j_676: [ 1.26 -3.71 -0.51  0.93 -3.72  0.94 -2.70 -0.29  1.28  1.81  3.63  0.81
 -6.53 -1.41 -0.09  1.51  0.38  1.66 -1.28 -6.45 -6.72 -0.55  5.03  0.88
 -0.93  1.54 -2.39  5.33 -0.08  0.35 -1.58 -1.17  0.40 -0.48 -1.81 -0.57
 -0.08 -7.18  0.40  2.63  2.23 -1.59 -3.14  2.33  1.94 -0.26 -3.05 -0.74
  3.61  0.72]
j_695: [-1.76 -1.61 -0.46  0.25 -4.60  0.57 -0.33  1.62  1.11  1.99  1.66  0.36
 -7.73 -3.97  0.04  1.72  2.58  2.00  0.19 -7.34 -5.01  0.03  4.44  1.97
  1.66  2.03 -1.61  4.97 -0.57 -0.42 -1.57 -2.40 -2.16  0.16 -0.17 -1.67
  1.13 -6.02  0.83  3.53 -0.35 -1.75 -4.66  1.63  2.41 -1.50 -3.08 -1.26
  2.46 -0.59]
j_144: [ 0.25 -4.60  0.57 -0.35 -4.54  0.30  0.10  2.08  1.18  2.13  1.19 -0.11
 -8.11 -4.82 -0.15  1.59  2.86  2.09  0.20 -7.21 -4.48  0.26  3.69  2.18
  2.17  1.85 -1.19  5.05 -0.87 -0.41 -1.37 -3.00 -2.21  0.82  0.72 -1.72
  1.51 -5.94  0.83  4.03 -0.53 -2.30 -4.39  1.63  2.49 -1.24 -2.95 -1.06
  2.53 -0.83]
j_461: [ 0.80 -2.79 -0.57  0.37 -3.41  1.93 -2.74 -0.22  2.28  2.57  2.67  1.53
 -5.63  0.65 -0.96  1.44  0.68  3.30 -1.84 -7.24 -5.80 -1.58  6.19  0.11
 -1.22  2.75 -1.63  5.28  0.29 -0.37 -1.61  0.65  0.69 -2.44 -2.20 -1.19
 -1.07 -7.22 -0.16 -0.05  1.47 -0.54 -3.70  0.92  2.37  0.42 -1.28 -1.11
  2.32  1.68]
j_735: [ 0.95 -2.89 -0.85  0.32 -3.08  2.10 -2.71 -0.40  2.86  2.62  2.86  1.35
 -5.50  1.10 -1.22  0.98  0.56  3.62 -1.59 -7.02 -5.84 -1.83  6.30  0.11
 -1.80  2.60 -1.77  5.30  0.42 -0.55 -1.40  0.90  0.88 -1.97 -2.08 -1.16
 -1.37 -7.30 -0.18  0.04  1.90 -0.47 -3.19  1.00  2.06  0.70 -0.48 -1.44
  2.42  2.18]
j_477: [ 1.24 -3.56 -0.49  0.86 -3.46  1.30 -2.87 -0.57  1.54  2.09  3.53  1.06
 -6.16 -0.38 -0.34  1.49  0.18  2.23 -1.78 -6.68 -6.49 -0.96  5.40  0.38
 -1.48  1.89 -1.96  5.31 -0.01  0.28 -1.66 -0.46  0.66 -1.23 -2.12 -0.61
 -0.58 -7.22  0.00  1.81  2.34 -1.07 -3.22  1.80  2.03  0.18 -2.47 -0.78
  3.21  1.16]
j_468: [ 1.26 -3.69 -0.47  0.97 -3.63  1.05 -2.80 -0.48  1.35  1.93  3.61  0.91
 -6.36 -1.05 -0.20  1.52  0.23  1.90 -1.51 -6.57 -6.63 -0.68  5.13  0.63
 -1.14  1.67 -2.18  5.33 -0.04  0.35 -1.61 -0.94  0.51 -0.74 -1.95 -0.57
 -0.25 -7.20  0.24  2.31  2.29 -1.42 -3.18  2.14  1.96 -0.09 -2.84 -0.72
  3.48  0.89]
j_847: [-2.07 -1.50 -0.50  0.19 -4.62  0.47 -0.07  1.99  1.15  2.04  1.44  0.17
 -7.92 -4.47 -0.07  1.63  2.73  2.02  0.44 -7.27 -4.77  0.16  4.16  2.10
  1.86  1.97 -1.51  5.04 -0.69 -0.44 -1.45 -2.64 -2.22  0.52  0.36 -1.67
  1.34 -5.97  0.87  3.80 -0.49 -1.99 -4.49  1.64  2.43 -1.49 -2.98 -1.29
  2.47 -0.77]
j_772: [-2.02 -1.98 -0.55  0.35 -4.16 -0.09 -0.02  0.93  1.22  2.16  0.87 -0.24
 -8.14 -3.79 -0.10  1.92  3.11  2.16 -1.24 -7.30 -4.23  0.07  3.04  1.90
  3.29  1.73 -0.94  4.48 -0.82 -0.47 -1.66 -3.37 -1.99  0.52 -0.35 -1.95
  1.29 -6.01  0.37  3.76 -0.40 -2.68 -4.99  1.60  2.54 -0.70 -3.47 -0.19
  2.48 -0.48]
j_397: [-1.72 -2.19 -0.54  0.39 -4.00 -0.11 -0.21  0.47  1.25  2.19  0.71 -0.18
 -7.99 -3.04 -0.18  2.32  3.25  2.22 -2.32 -7.35 -4.05 -0.19  2.81  1.36
  3.96  1.68 -0.83  4.35 -0.67 -0.49 -1.90 -3.38 -1.86  0.26 -1.00 -2.04
  1.10 -6.02  0.05  3.40 -0.25 -2.81 -5.20  1.59  2.56 -0.50 -3.75  0.69
  2.39 -0.24]
asked: [-2.89 -0.85  0.32] => j_735
asked: [ 0.25 -4.60  0.57 -0.33] => j_695

j_880: [-6.03  3.25  1.90  1.85]
j_763: [ 3.25 -6.03  1.90  1.85]
j_959: [ 0.72  1.90 -6.03 -0.60]
j_493: [ 3.26 -2.26  4.46 -8.27]
asked: [-6.03  3.25  1.90] => j_880
asked: [ 3.25 -6.03] => j_763
asked: [-6.03  1.90] => j_763

